Named moves come first, each a turn or a mirror and shown by rows before and after it. Which of them, in which order, take the first row of each pair that follows to the second? Write the first one first, as in the answered first pair.
tukam (before |-> after):
[ 0 -2  0  1 -2 -5 -1 -8 13 -7  7 -6  3  6  3  0  4  5  5 -2  2  4 12 10
  6  6 -7  0 -6  6 -1  1 -5] |-> [  5   0  -1   3   3  -4  -2  -1  11  -8   4  -4   6  -1  -7   1   4   2
  -3  -5  -3   3   5   7 -14  11   3   4  -7  -3   3  -2  -2]
[  0   7   2  -6  16 -15  11  -1   0   6   1  17   5  -3   1   2   3  -5
  28   8  -9   4   2   7  -5  12  -9  -8   1  20  -6   3 -15] |-> [  2  10   1  -6  18 -12   7   2  -2   4   0  19   7  -5  -5   3   3  -7
  21   6 -11   6  -5   5 -17  13  -4  -8  -3  14  -4   3 -12]
[ -3 -19  11 -10 -22  -5 -11 -15  16  -5  -1 -23   6  14   6   0  10   7
  -3  -8  16  10  26   8  28  10 -26  -4 -10  21  -5  10  -5] |-> [ 11 -11   6   6   2  -2 -17   6   9 -13  -6 -20  12  -7 -25   4  14   3
 -28 -18  -1  12   3   6 -40  19   4   6 -19  -9   9   7   8]
gim (before |-> after):
[ 11  -9  15  -8   9   7  -3   5   3  23  -9  -9  -3  11  13   2  13  -1
  15   4   6  -2   8   8  -3  15 -16 -18 -17   3  -4  17 -24] |-> [ 13  -8  21   9   4   2   1   7  14  21  -1   0   1  12  23   7   9   4
   8   8  13 -14  -8  11  12  14  -7 -11 -22   2  -5   8  -9]
[ 11   2  -5  16   8  -6  -2   0   7  -6   1   2  11 -13  -5  -2   2   4
 -16   0  -3   2  -5   9 -24   9  12  10 -16 -11  10  -1  10] |-> [  8   6  -8   4  11  -1  -4   2   2  -6  -3  -4   8 -14 -11  -6   1   0
 -11  -3  -6   9   5   6 -32   9   4   4 -16 -10   8   6   3]
[  1   2  -4   9  17 -13   5  -9   0   3   1  19   8  -9  -5   7  -1  -3
  22   2  -2  -2  -8  -4   2  15  -8  -8  -2  11  -5 -10  -8] |-> [  4   4  -4   7  18 -11   5 -10  -1   2  -1  17   8  -7  -5   6   0  -5
  22   2  -1   2  -5   0   0  15 -10  -9  -2  10  -5 -10 -12]
vafe (before |-> after):
[ -1   8   4  -3  -2  10 -13  23   0  -1  -6   5  -2   4  -7  11   0 -12
 -17   0  -4  11  -5   1 -23   0  17  -3  -6 -21  -3  10   2] |-> [ -2   9   4  -8   3  11 -13  23  -2  -1  -6   4   0   3 -12   7   2 -12
 -10   1  -6  14  -3   1 -25  -2  18  -8  -5 -19  -4  11  -3]
[  4 -11   5  -5  -1 -13 -15  -4 -14 -12  28 -24  13   6  -6 -18  16  21
 -20  -8 -15  18  18   9 -18  -5  -7  -1 -17  15  -9  -2   4] |-> [  5 -13   6   3  -6 -12 -16  -2 -10 -14  30 -22  13   5  -2 -15  15  24
 -26  -6 -12  13  12   9 -15  -6  -4   3 -18  13 -11  -5  10]
[ -7   0   7  16   3  -8   5   2  15  -5   4  -8  15   8   4   0   5  18
   0   8 -14 -14   3  -7  17   4   8  14  -2  -8 -10  -5   5] |-> [ -9   5   3  -3  11  -6   7  -2   9  -1   5 -12  14  10  -5  -5   7  10
  16   5 -20  -7  17  -9  11   7  -7   4   4   1 -10   4 -12]
mok (before |-> after):
[-13   2  -7  18  13  -6  -2   8  -2   9   0  27   7   2   5   1   3 -16
   6  -9  12 -11 -34   1  -6  14  13   1   1  25 -10 -23  12] |-> [-19   6  -9   2  11  -1  -1  10 -12  13  -1  26  -4   6  12  -2   0 -21
  19  -7  11 -10 -23  -5   3   6   3  -6  12  28 -13 -19   4]
[  1   7   1   4   8  -9  -3  -1  -1   3   8   1   9  -9 -16   4   1   7
  -1   3   5   7  -6   7  -6  12   1  -6  -1   6  -5   4 -13] |-> [ -2   9   0  -6   8  -4  -2  -2  -6   8   5   1   3  -6 -11   1   1   3
   6   2   6   7   0   8   0   6  -6 -10   3   8  -7   6 -18]
[  3  -8   1 -21  -4   4 -12  -6  -4   6 -14 -30 -13   8  -9 -13  -3 -10
   8  12 -10  12  15  15 -21 -12  -2   8   7  -5  13   9 -20] |-> [  4 -13   5 -10  -8   2 -18  -6   0   2 -14 -31 -12   8 -10 -13  -1  -3
  -6  17  -5  11  12  18 -22  -9   5  15   2  -9  16   8 -14]
[ 10   1 -12 -10  18  -4  16   5   5  -5  -7   9   1  -8   5   0   6  -1
   6   1 -10  -1   0  -2   2 -11   7   3   6   3  -3   1 -13] |-> [  3  -1 -10 -16   8   1  12   2   2  -6  -8   1  -6  -7  15  -4   3   3
   1   3  -2  -1   9  -1  11 -17   3   5   9   3  -6   7 -13]

Each pair is 2 to 3 moves apart.
[  9 -12   9  -5   6  -5  -7  -3   4 -13  -8 -14  13  -6 -13  -6  13  -3
 -10  -2  -1  17  12   8 -17   6   1   6 -13   6   6   9  -9] |-> [  4 -19  13  -6  -5  -6  -7  -7   6 -13  -6 -19   8  -1  -3  -6  13  -1
 -11   0   6  16  19  11   2   3  -3   5 -12   9   3   8  -6]
tukam, vafe, gim
[  1   9   6  24   4  -6   8  10   9  -1   1  13   7  -6   7  10   1   7
  -2   9   1 -14 -29   2   4   3  17   5   1  -4   4  -9  16] |-> [-11  20  -2  -7   4   6  12  10  -7   6  -2  14  -6  -2  19   4  -5  -5
  22   8   3 -11 -12  -7  19 -12  -2  -9  16   7  -1  -3  -1]
mok, mok
[ -1  24  -7 -23   2  -2   9 -12  -1  -6 -12 -13 -12   5  -2  -8  -5 -31
  17  14  -3   7  -1  -3  -6   4  -3  -1  26  -5   2  -8   7] |-> [ 10  14   1   5   3 -14   7 -11  12 -18  -9 -17   3   2 -11  -1   2 -23
  -8  14  -2   4 -13   4 -20  17  15  11  11 -16   7 -16  23]
mok, mok, mok
[  9  14   8  -1  19  -3  -2   3   5   1   2   2  10  -7  -4   2  -6 -20
  14   5 -23  12  -2  -9 -21   3  -5  -6  18  -1  -3   8 -16] |-> [  3  16  16  15   8  -2   5   7   9   2   7  15   8  -3  20   7 -15 -14
  12   8 -11  -5 -19  -8  10  -7   2   1  21   1  -7  -1   0]
gim, mok, vafe
[ 15  -4  -7  12   8  -2   3   8  -1 -10   3  -9   9  -9  -7  -1   2   6
 -16   4   3   3  -6   9 -16   6  15   4  -4  -8   1  -2  15] |-> [  6   4 -13 -17  11   1   5   3 -10  -5  -1 -14   2  -4 -10  -8   2  -5
   5   3  -4  14  13   3 -18   3  -3 -10   5   2  -5   4  -7]
vafe, mok
[  3  32 -23   8  28 -13  -3  32  10 -16  -6  14 -29   3 -18   7 -12  -5
 -48 -16 -20  10   5  11 -64  -5   1  -8   3 -16   8   0   3] |-> [-12  -4 -12 -10 -18 -19 -10  -1  20 -20   0 -17 -34  34  10  -4 -14   6
 -44  -7   7  18  56  21   8 -14 -38 -11   2  17  -8  11 -12]
tukam, mok, gim
[  9   8   3 -12  23 -11  14  -6   3   6  -1  19  19  -1 -11   0   1  -3
  30  -6 -14   2  -5   4  -5  18 -13 -14   5  20   1  -1 -16] |-> [  4   5   5 -13  18 -11  15  -8   5   5   3  18  17   3  -3   2  -1  -1
  35  -4  -8   0  -2   4   9  14 -15 -13   5  20  -1  -2 -17]
vafe, tukam, vafe
[  5   4   5  11   1   8  -8   7   0  -3  -1  -3 -14 -18  -3   0  -6   1
  -7   3   6  -6  -9   2  -9  -7  16  12  10 -14  16  -7  10] |-> [ -1   0   2 -13   8   0  -6  -5   1   0  -2  -8  -7  -6  -6  -4  -2  -6
  25   5   1   5  18   1   2  -2 -12  -3  13  12  10   2 -18]
tukam, mok, vafe
[  3  -8   1   5  -7   5 -19  -8   4  -4   8  -9  -5  -5   2  -5   8  18
 -22  -2   6  -7  10   4  -5 -14  14   2  -2 -24  16   7  18] |-> [  3  -8   2  11  -4   2 -15  -7   6  -4  10  -7   0  -1   6  -3   9  20
 -21   0  10 -13   3   7   0 -11  15   6  -4 -20  17   4  19]
gim, vafe, gim
[ -3  15 -12 -12  18  13   0  10 -16   5  -2  12 -12  -9  -4   1  -7  -7
   9  -3  -7  -1 -13 -11 -17 -10   3  -6  15  -9  -2   4   3] |-> [  3   0  -3  13   5   9 -10   7  -9  -4   1   0  -8 -10  -2  -2  -4   2
 -22  -2   1  -3 -18  -2 -19  -4  17   8   1 -19   1   0  21]
mok, mok, mok
